One turn sends every row of this set to another row. A few are shown first. Where does it send the rows asked after them?
puge: +3.96 -1.26 +0.33 +2.33 +1.24 +0.11 +0.03 +0.52 +0.44 -0.23 +1.37 -1.20 -0.25 +0.13 -0.84 +1.14 +1.18 +0.07 -1.11 +0.23
Megi: +3.63 -0.30 +0.40 +0.05 +0.64 -0.52 +1.39 +0.07 -1.17 -1.12 -1.54 -0.42 +0.63 -0.76 +0.49 +1.29 -0.66 +1.47 +1.08 +0.04
Fur: +3.74 +1.69 -0.51 +2.01 +0.22 -0.38 -0.59 +0.24 +0.79 -1.47 -1.10 -2.16 +0.44 +0.04 -1.60 +0.25 +1.20 +4.49 +0.89 +0.23
Soru: +4.02 -0.59 +1.96 +2.10 +0.44 -0.35 -2.86 +0.29 +1.10 -0.35 -0.29 -1.37 +0.01 -0.33 -1.32 +0.39 +0.92 -0.22 -1.51 -0.53
teve: -0.70 +0.21 -3.64 +0.42 -0.61 -1.17 -1.74 +0.08 +1.49 +1.87 -1.98 -0.76 -1.22 -2.10 +0.92 -0.97 -0.53 +0.68 +1.02 +1.35
Fatab: -0.10 +0.64 -3.97 +1.00 -0.92 -1.11 -1.50 +0.02 +2.32 +2.23 -1.40 -0.95 -1.22 -2.07 +0.78 -0.50 +0.15 +1.13 +1.31 +1.59
diz: +2.73 -1.69 +0.88 +0.69 +1.58 -0.07 -0.07 +0.50 -1.51 -1.12 -0.42 -0.61 +0.03 -0.25 -0.19 +0.36 -0.49 -0.31 -1.02 -0.21
Nezub: -0.26 +0.45 -3.43 +1.34 -2.10 -2.14 -1.84 -0.56 +1.82 +1.61 -1.43 -0.05 -0.69 -2.19 +0.79 +0.73 +0.13 +1.02 +1.23 +1.94
sidit: -1.14 -0.72 -3.02 +1.60 -1.35 -1.77 -2.90 -0.22 +1.32 +1.52 -0.76 -0.14 -1.12 -1.86 +0.37 +0.00 -0.01 -0.40 -0.37 +1.69
Pinep: +1.38 +0.39 +2.15 +1.23 -0.67 +0.87 -0.19 +0.62 +0.29 -2.45 -0.30 -1.89 -0.26 -1.00 -1.14 +0.39 +0.49 +1.36 -1.50 -1.27
tuv: +4.92 +0.15 -0.15 +1.63 +0.27 -0.36 +1.39 +0.18 +0.84 -0.23 +0.28 -0.95 +0.31 -0.38 -0.18 +1.98 +1.04 +1.84 +0.99 +0.48
Lomu: +3.11 +0.44 -0.12 +2.98 +1.04 +0.07 -1.89 +0.62 +0.87 -1.25 +0.26 -2.46 -0.16 +0.60 -2.39 -0.37 +1.67 +2.80 -1.10 +0.10
navot: -0.96 -0.28 -3.54 +0.96 -0.29 -0.92 -2.30 +0.28 +1.62 +1.98 -1.23 -0.90 -1.45 -1.88 +0.54 -1.20 -0.22 +0.04 +0.11 +1.32
bav: -1.08 -0.24 -3.01 +0.81 -1.64 -2.07 -2.26 -0.48 +0.80 +1.24 -1.87 +0.11 -0.72 -2.23 +0.89 +0.17 -0.58 +0.29 +0.59 +1.68
Zok: +1.67 +0.98 +2.02 +0.74 -1.08 +0.61 +0.40 +0.45 +0.14 -2.57 -1.08 -1.72 +0.07 -1.28 -0.74 +0.67 +0.21 +2.17 -0.55 -1.20
bagob: +4.56 +0.97 +1.65 +0.37 -0.65 -1.08 -1.05 -0.33 +0.49 -0.90 -2.72 -0.84 +0.91 -1.27 -0.12 +1.11 -0.18 +1.89 +1.25 -0.47
masu: +0.30 -0.04 -3.82 +1.57 -0.61 -1.97 -2.49 -0.41 +2.32 +1.33 -0.76 -0.36 -1.88 -0.97 -1.23 -0.14 +1.29 +0.56 -0.74 +2.65
Kave: -0.29 +0.35 -3.66 -0.14 -0.83 -2.37 -1.77 -0.71 +0.80 +0.52 -3.00 +0.27 -1.27 -1.58 -0.29 -0.27 -0.20 +1.22 +0.50 +2.39
Mulak: -0.76 -0.57 -3.37 +0.57 -0.15 -2.00 -2.78 -0.39 +0.85 +0.72 -1.88 +0.05 -1.75 -1.15 -0.86 -0.80 +0.18 +0.02 -1.01 +2.30
Siba: -0.31 +0.09 -3.89 +1.54 -0.57 -0.92 -2.09 +0.22 +2.48 +2.36 -0.65 -1.12 -1.51 -1.78 +0.41 -0.75 +0.46 +0.44 +0.44 +1.54
sorop: +0.72 +0.89 -4.09 +0.87 -1.26 -2.29 -1.51 -0.72 +2.26 +1.20 -1.86 -0.11 -1.38 -1.39 -0.69 +0.37 +0.94 +1.72 +0.73 +2.75
dipi: +2.36 +1.34 +1.71 +1.38 -1.40 +0.62 +0.64 +0.41 +1.13 -2.13 -0.37 -1.95 +0.02 -1.14 -0.95 +1.17 +0.93 +2.55 -0.30 -0.97
Zitor: +2.10 +0.79 +1.87 +1.87 -0.99 +0.81 +0.00 +0.58 +1.22 -2.02 +0.38 -2.12 -0.25 -0.87 -1.30 +0.85 +1.25 +1.81 -1.23 -0.98
mele: -0.28 -0.09 -3.39 +2.10 -1.77 -1.87 -2.45 -0.35 +2.27 +1.91 -0.34 -0.33 -1.04 -1.81 +0.28 +0.56 +0.69 +0.30 +0.24 +1.99
Mela: +5.37 +0.87 +1.32 +2.08 -0.61 -0.73 -1.48 -0.10 +2.19 +0.00 -0.59 -1.46 +0.45 -0.65 -0.96 +1.46 +1.41 +1.58 +0.36 -0.13
Nifit: +2.42 +0.98 +0.10 +0.66 +0.80 -0.47 -0.88 +0.23 -1.13 -2.32 -2.61 -1.65 +0.58 -0.24 -1.05 -0.61 -0.35 +3.76 +0.60 -0.26
sofu: +1.78 -0.24 +0.49 +1.58 +1.62 +0.01 -2.23 +0.67 -1.11 -2.12 -1.20 -1.94 +0.04 +0.31 -1.90 -1.32 +0.17 +2.15 -1.46 -0.42
Reg: +3.24 -0.49 +2.31 +0.39 +0.41 -0.68 -2.34 +0.08 -0.60 -1.23 -2.36 -0.75 +0.51 -0.95 -0.46 +0.01 -0.72 +0.09 -0.66 -0.89

bagob -> Reg
sidit -> mele
masu -> sorop
Now these:
Nifit -> sofu
tuv -> Megi
Zitor -> dipi
Siba -> Fatab

